One turn moves each row of this set onto another row. After a few examples, where does it send each row asked below?
kem: [-1.40 -0.75 -0.97 -0.91  4.45  3.31 -1.02 -0.25  0.19 -0.21 -0.95 -3.49
  0.70]
zoz: [-0.91  1.43  0.86  1.58 -0.15  2.88  0.65  2.38  1.94 -1.72 -1.05 -2.47
  0.01]
boz: [ 0.10  2.14 -2.39  1.81  2.76  3.25 -1.22 -3.78  1.80  2.68 -0.29 -1.86
 -3.25]
Kepip: [-1.04 -0.21  0.41 -0.74  4.56  2.95 -0.55 -0.53 -0.62  0.47 -0.15 -3.54
 -0.07]
fivok: [-1.38 -1.23 -0.50  1.61  1.68  0.94 -1.74  2.05  0.43 -1.70 -1.80  0.98
 -0.70]
Bezag: [ 2.60  1.01  0.92  2.26  2.69  0.64  0.11 -0.43  3.85  0.18 -2.64 -1.16
 -1.73]
Sazuz: [ 1.73  1.91 -0.84 -1.41  3.89  3.41 -1.80  0.56  3.14 -0.73 -2.95 -3.63
 -1.67]
val: [-3.01  0.77  0.31  2.29 -0.37  4.81 -0.72 -1.53  1.41 -2.60 -1.20 -3.16
 -0.86]
tumu: [-0.89  0.79  0.02  3.57  1.21  3.83 -2.17  2.34  1.53  0.28 -3.57 -3.67
 -3.81]
sif: [ 0.26  1.52 -3.16  0.39  0.98  1.67  0.15 -0.59  1.11 -0.87  1.32  0.32
 -1.19]
Gilu: [-0.18  2.19  0.24  3.05  2.66  4.65 -3.57  0.13  1.85 -1.65 -3.10  1.08
 -3.90]
gav: [ 0.53  3.98  0.51  0.07  2.42  0.16 -2.87 -1.04  3.88  0.14 -2.13 -1.03
 -1.31]
dif: [ 0.34  3.80  0.37  0.57  2.32  0.81 -4.18 -1.50  4.14 -0.44 -1.37 -2.11
 -1.46]
Boro: [-0.98  0.74 -1.24  1.01 -1.50  3.15 -1.79 -1.83  2.75 -2.70 -0.17 -0.36
 -1.73]
gumir: [-0.16  0.36  1.80  1.00 -0.28  0.34 -2.78 -1.47  1.19  2.06 -0.76 -1.43
 -2.48]
nurot: [-1.72  1.68  1.55  1.18  2.46  0.57 -3.02 -1.96  0.65  0.69  0.17 -1.24
  1.00]
Zav: [-1.21  0.44 -1.01  2.51  2.39  5.94  0.01 -3.20  2.53 -1.05 -2.27 -3.81
 -2.37]
bilof: [-3.69 -1.00 -0.55  2.20  4.09  3.77 -1.34  0.20  0.86 -1.52 -0.23 -0.30
 -4.23]
rimom: [-0.76  0.75 -3.83  4.06  2.73  1.30 -1.81 -0.56  0.25 -0.52  0.60  0.11
 -2.74]
Pigig: [-0.87 -1.18 -1.66  3.14  1.33  2.34 -0.71  3.21  0.70 -1.65 -0.89 -1.21
 -1.83]
ravom: [-2.06  0.15 -1.28  1.31  3.67  4.84 -1.16  1.25  1.67 -1.43 -3.74  0.49
 -4.12]
Disaz: [-0.31  2.62 -0.15  2.80  4.77  2.89 -2.96 -1.75  0.90  0.16 -2.27 -3.48
 -5.51]
Vitu: [-1.13  1.99  1.62  2.93  1.71  4.44 -0.76 -0.96  2.65  1.95 -2.55 -4.60
 -2.14]
sekep: [-0.84  2.67 -2.13  4.45  2.52  2.87 -3.29 -1.45  1.14  1.47 -2.03 -2.36
 -4.84]
kefa: [ 1.30  2.01 -0.56 -1.87  4.60  2.54 -0.39  0.41  2.64 -0.06 -2.52 -3.30
 -2.41]
taf: [-1.95  1.05  1.09  3.93  3.06  3.59 -3.63 -0.92  0.93 -1.75  0.47  0.34
 -4.06]
rerol: [-0.73  0.31  2.04  1.95  2.10  4.10 -2.72  2.00 -0.52 -0.76 -3.55 -3.30
 -2.59]
Gak: [ 0.25  2.58 -1.40  1.34  4.56  1.88  2.20 -0.42  0.13 -1.28 -2.47 -2.90
 -1.53]
tela: [ 0.84  0.40 -2.63  1.34  1.28  4.23 -0.92 -3.49  3.94 -1.07 -1.23 -1.01
 -3.28]
fufil: [-0.94  1.11 -2.74  2.38  4.42 -0.20 -1.99 -1.74  1.84 -0.72 -0.51  0.80
 -3.61]
zonen: [-2.82  1.10  0.17  1.16  2.81  0.79 -3.33 -2.26  1.29  0.14  0.62 -1.99
  0.91]
givo: [-2.46  1.96 -0.44 -0.11  1.61  1.68 -0.69 -1.50 -2.46  0.59 -0.62 -3.16
 -2.17]

bilof moves to ravom
fivok moves to rerol
And these:
gav moves to nurot
tela moves to Boro
rimom moves to Pigig
Gak moves to Bezag
zoz moves to Vitu
Sazuz moves to dif

One turn moves each row of this set onto another row. After a few examples, where does it send each row asked below?
Boba: [ 1.86 -3.00  1.24  2.00  0.05  0.24  0.22  0.11 -2.43  1.45 -0.49  0.42
  2.08  0.98 -1.65]
zeril: [-2.77  1.72  0.08  1.78  0.26  0.37 -2.32  1.22  1.29 -0.78 -2.03 -1.52
  0.73  0.18  2.33]
fosez: [-3.02 -0.99 -0.74 -0.61 -1.55  1.50  0.28 -0.61  0.19 -2.56 -0.99  0.39
 -2.71  1.70  0.91]
Duzov: [-3.07 -0.64 -0.33 -0.09 -1.60  1.44  0.83 -1.49  0.27 -2.77 -0.67  1.72
 -1.91  1.76  0.27]
Gano: [-0.89  2.27  0.46  0.07 -0.76  0.05 -0.64 -1.47  0.59 -3.20 -0.84  2.37
  1.18  2.52  0.39]
lol: [ 1.73 -3.23  0.25  2.00 -0.33  0.77  0.20  1.34 -2.28  1.98 -0.85 -0.90
  1.39  0.69 -1.56]
tagu: [ 0.35  1.64 -1.10  0.95 -1.60  0.62  2.07 -0.83 -1.23  0.66 -1.68  0.42
 -1.60 -0.62  4.14]
fudak: [ 2.13 -2.22  0.03  2.23  1.29 -0.84  0.72  0.27 -2.99  1.45 -0.80 -0.29
 -1.17 -0.49 -1.69]
gabek: [-2.93 -0.63 -1.52  0.23 -2.33  1.97  1.07 -0.67  0.38 -2.16 -0.95  1.01
 -2.34  1.34  0.07]
poz: [ 1.78 -3.46  1.36  1.06  0.46  0.14 -0.55  0.84 -2.55  1.42 -0.71 -0.96
  1.27  1.22 -0.84]
pamet: [ 2.13 -0.55  0.27 -2.09  0.34 -0.98 -1.95  2.64 -0.05  0.46  1.36  2.18
  0.17 -2.16  0.04]
fuz: [ 2.12 -2.41  0.53  1.68  1.72 -1.01  0.31 -0.05 -3.05  1.16 -0.68 -0.38
 -1.14 -0.22 -1.45]
sidaf: [-2.87  1.44 -2.07  0.48  2.29  2.87  1.49  1.97 -0.95 -1.91  0.15 -0.17
  0.28 -0.35  0.76]
med: [ 2.10 -0.34 -1.02 -1.07 -0.53 -0.36 -1.16  3.27  0.30  1.13  1.21  2.09
 -0.02 -2.74 -0.62]
Noto: [ 3.52 -0.72 -0.07  0.03 -1.12  0.54 -1.28  1.67  0.08  1.09  1.62  1.50
  1.38 -2.56 -0.42]
fafi: [ 2.28 -0.02 -0.07 -1.07 -0.18 -0.75 -1.13  2.05  0.15  0.61  1.51  3.69
  0.88 -2.32 -0.85]
raru: [ 0.37  1.45 -0.01  0.28 -0.92  0.12  1.22 -1.24 -1.50  0.17 -1.61  0.37
 -1.64 -0.20  4.76]
zatet: [ 0.45  1.96 -0.22  1.02 -1.34  0.31  1.99 -1.93 -1.37  0.20 -1.43  1.66
 -0.89 -0.24  4.10]
nobi: [-1.15  1.09 -0.87 -1.29 -0.83  0.42 -2.04  1.38  0.55 -2.34 -1.52 -1.75
 -1.22  2.14  1.94]
fam: [-0.97  2.29 -3.17  1.65 -2.82  1.73  0.53  1.18  1.35 -1.35 -1.50  0.47
  0.06  1.01 -0.52]
gevo: [ 3.59 -0.78  0.81 -0.72 -0.46 -0.01 -1.80  1.10 -0.18  0.66  1.81  1.64
  1.46 -2.08 -0.01]
vates: [-2.69  2.25  1.00  2.32  0.57  0.09 -1.71 -0.45  1.22 -1.41 -1.63  0.58
  2.02  0.48  1.56]
mive: [-2.86  1.42 -0.85 -0.29  3.08  2.13  0.79  1.19 -1.20 -2.60  0.24  0.07
  0.36  0.22  1.25]
Rozuv: [ 2.09 -2.03  0.41  2.08  1.48 -0.94  0.76 -0.37 -2.94  1.23 -0.62  0.23
 -0.85 -0.27 -1.90]
sak: [-2.65  2.48 -0.81  3.36 -0.59  0.96 -0.89  0.91  1.56 -0.49 -1.97 -0.01
  1.56 -0.31  0.96]
nusu: [ 3.52 -1.02  0.22 -0.79 -0.64  0.23 -1.99  1.95 -0.17  0.89  1.62  0.62
  0.82 -2.39  0.18]
pimin: [-2.74  1.91 -1.28  0.69  2.62  2.40  1.67  0.75 -1.02 -2.43  0.22  1.36
  1.05 -0.06  0.38]

Duzov moves to gabek
Gano moves to fam
And these:
pimin moves to sidaf
fafi moves to med
gevo moves to Noto
fuz moves to Rozuv
Boba moves to lol
raru moves to zatet
zeril moves to vates

